50 stands for zero in the data rows.
Some points, one per row:
25,53,83,65,56,59,42,38
60,47,34,46,51,37,57,63
24,58,87,71,46,77,21,27
36,37,61,60,49,71,41,47
43,50,54,54,63,33,53,37
32,56,74,53,52,67,53,46
32,42,65,51,58,63,45,47
47,43,55,53,56,34,49,57
66,56,39,48,48,41,58,49
59,54,43,47,52,30,59,57
70,41,51,43,50,31,58,67
78,54,27,42,48,31,52,63
61,56,39,47,50,43,51,47
66,49,32,39,60,46,74,64
42,45,43,55,42,52,39,54
36,58,67,57,48,68,50,37
73,38,44,57,52,57,46,43
25,57,64,54,49,67,43,35
62,47,48,54,46,44,51,51
58,63,61,51,47,39,61,53
12 more points follow, each with its number after it:
44,46,61,49,51,59,48,53 0
40,54,57,58,49,63,47,37 1
32,35,44,52,49,73,43,45 2
49,47,62,53,49,62,41,40 3
66,44,18,40,48,40,60,74 4
71,69,26,28,59,8,77,79 5
47,59,62,47,52,51,59,53 6
53,61,40,44,40,47,55,49 7
48,58,47,52,52,47,48,44 8
39,50,61,51,45,66,34,30 9
34,63,59,55,53,48,48,51 10
60,35,33,48,49,51,49,54 11
Which three of these numbered points are nearest to each point below, ignoring the direction in which the first points spread most? Their numbers follow each, nearest first.
35,47,73,55,46,64,45,49 > 0 6 3
41,34,44,55,56,61,34,45 > 11 2 4
39,51,61,61,52,45,46,49 > 10 8 0
35,40,69,53,60,61,46,47 > 0 3 6
29,40,62,56,65,65,38,35 > 11 0 3
43,51,47,47,40,66,58,62 > 4 0 7
47,59,55,45,56,48,68,58 > 6 10 5
28,68,62,38,59,34,61,57 > 5 10 6
46,40,67,50,45,49,47,54 > 0 3 6
65,52,40,56,51,45,59,57 > 1 8 3
28,50,55,51,54,77,46,41 > 4 2 1
69,48,31,46,53,23,56,69 > 10 8 0
58,50,40,45,49,46,54,53 > 1 8 3
37,51,44,48,52,75,52,41 > 2 4 1
34,56,68,49,55,65,60,44 > 6 0 1
66,60,31,47,58,37,52,47 > 8 1 9
58,48,44,39,50,53,52,60 > 0 3 4
67,48,26,39,53,52,61,60 > 4 1 11
31,37,76,63,55,54,45,46 > 0 3 6
66,58,39,47,48,44,62,51 > 1 8 7
58,49,53,48,48,54,44,47 > 3 9 1
